A =
[[109 110 147 146 147]
 [151 150 105 106 104]]
Indices start at 0.
(0, 0) -> 109
(0, 4) -> 147
(0, 1) -> 110
(0, 2) -> 147

M =
133,129,139,123,127,135,120,123,133,132
131,145,133,129,124,127,123,120,141,124
120,135,131,129,129,129,124,125,127,125
117,126,128,120,144,123,118,111,128,106
123,135,128,131,134,126,123,121,128,123
119,133,135,126,129,120,127,118,140,111
M[-6,-10] => 133
M[0] => [133, 129, 139, 123, 127, 135, 120, 123, 133, 132]
M[2,3] => 129
M[-1,1] => 133
M[1] => [131, 145, 133, 129, 124, 127, 123, 120, 141, 124]
M[-6,-4] => 120
M[2] => [120, 135, 131, 129, 129, 129, 124, 125, 127, 125]
M[-4,7] => 125
M[4,-7] => 131
M[:, 9] => [132, 124, 125, 106, 123, 111]
M[5] => [119, 133, 135, 126, 129, 120, 127, 118, 140, 111]
M[:, -2] => [133, 141, 127, 128, 128, 140]
M[:, -8] => [139, 133, 131, 128, 128, 135]
M[-1,8] => 140
M[-6,5] => 135
M[-4,-5] => 129

m =
[[106 105 106 150]
 [150 151 150 106]]
m[0][0] = 106
m[1][1] = 151
m[:, 0] = [106, 150]
m[0][1] = 105

grid =
[[119 126 146 143 148 152 123 145 135 150 142 113 150 109]
 [105 127 146 136 120 135 143 115 104 122 126 118 112 111]]
Indices start at 0.
(0, 0)	119
(1, 7)	115
(0, 13)	109
(0, 8)	135
(0, 1)	126
(0, 11)	113
(0, 9)	150
(0, 10)	142

W =
[[153 153 103 153 103 103 153 153 153 103]
 [152 152 103 152 103 103 152 152 152 103]
 [151 152 105 152 104 104 152 152 152 104]
 [104 103 153 103 153 153 104 103 103 153]
 [105 105 151 105 152 152 105 104 104 152]]
W[0][0]	153
W[4][4]	152
W[3][6]	104
W[1][1]	152
W[4]	[105, 105, 151, 105, 152, 152, 105, 104, 104, 152]
W[3][3]	103
W[0][3]	153
W[1]	[152, 152, 103, 152, 103, 103, 152, 152, 152, 103]
W[:, 0]	[153, 152, 151, 104, 105]
W[4][2]	151
W[4][9]	152
W[3][2]	153
W[2]	[151, 152, 105, 152, 104, 104, 152, 152, 152, 104]
W[1][2]	103
W[0]	[153, 153, 103, 153, 103, 103, 153, 153, 153, 103]
W[:, 8]	[153, 152, 152, 103, 104]

B =
[[137, 146, 134, 119, 132, 146, 116, 137, 120, 124],
 [113, 126, 137, 131, 129, 146, 121, 133, 114, 146],
 [121, 130, 127, 141, 150, 121, 122, 106, 120, 140],
 [126, 132, 142, 123, 128, 146, 110, 104, 135, 137],
 [117, 117, 113, 124, 143, 136, 118, 115, 126, 117],
 [131, 114, 138, 138, 127, 143, 123, 134, 125, 103],
 [108, 133, 146, 118, 126, 143, 131, 135, 138, 108],
 [125, 135, 104, 132, 125, 123, 125, 145, 146, 114],
 [110, 123, 148, 131, 137, 131, 139, 142, 146, 123],
 [132, 138, 135, 119, 120, 115, 132, 113, 153, 139],
 [131, 126, 138, 149, 146, 135, 117, 126, 124, 131],
 [142, 105, 125, 140, 136, 142, 111, 123, 126, 133],
 [140, 134, 141, 136, 145, 137, 119, 132, 126, 127]]
B[-13][-10]	137
B[10][-9]	126
B[3][5]	146
B[-10]	[126, 132, 142, 123, 128, 146, 110, 104, 135, 137]
B[6][-4]	131
B[:, -8]	[134, 137, 127, 142, 113, 138, 146, 104, 148, 135, 138, 125, 141]
B[:, -9]	[146, 126, 130, 132, 117, 114, 133, 135, 123, 138, 126, 105, 134]
B[-4][9]	139
B[:, 0]	[137, 113, 121, 126, 117, 131, 108, 125, 110, 132, 131, 142, 140]
B[-6][6]	125
B[:, -4]	[116, 121, 122, 110, 118, 123, 131, 125, 139, 132, 117, 111, 119]
B[1][-4]	121
B[6][2]	146
B[-1][0]	140
B[8][1]	123
B[2][-7]	141
B[-3][5]	135
B[1][-7]	131
B[-2][-7]	140
B[3][9]	137
B[4][-7]	124
B[-13][1]	146
B[12][2]	141
B[-9][8]	126
B[6][-2]	138
B[3][-10]	126
B[-12][-9]	126
B[1]	[113, 126, 137, 131, 129, 146, 121, 133, 114, 146]
B[5][9]	103
B[8][-2]	146
B[:, -2]	[120, 114, 120, 135, 126, 125, 138, 146, 146, 153, 124, 126, 126]
B[-3][3]	149
B[:, -7]	[119, 131, 141, 123, 124, 138, 118, 132, 131, 119, 149, 140, 136]
B[-9]	[117, 117, 113, 124, 143, 136, 118, 115, 126, 117]

arr = [127 123 130  99 112 145 108 131]
arr[0]: 127
arr[-1]: 131

x =
123	134	128	135	130	134	133	147
135	130	140	143	128	126	102	122
137	126	155	131	116	120	124	140
149	125	133	136	136	129	118	118
112	110	127	139	127	153	125	131
Indices start at 0.
row 0 col 0 -> 123
row 1 col 4 -> 128
row 1 col 5 -> 126
row 2 col 5 -> 120
row 3 col 2 -> 133
row 4 col 0 -> 112
row 1 col 0 -> 135
row 1 col 1 -> 130
row 2 col 1 -> 126
row 4 col 1 -> 110
row 4 col 4 -> 127
row 1 col 6 -> 102
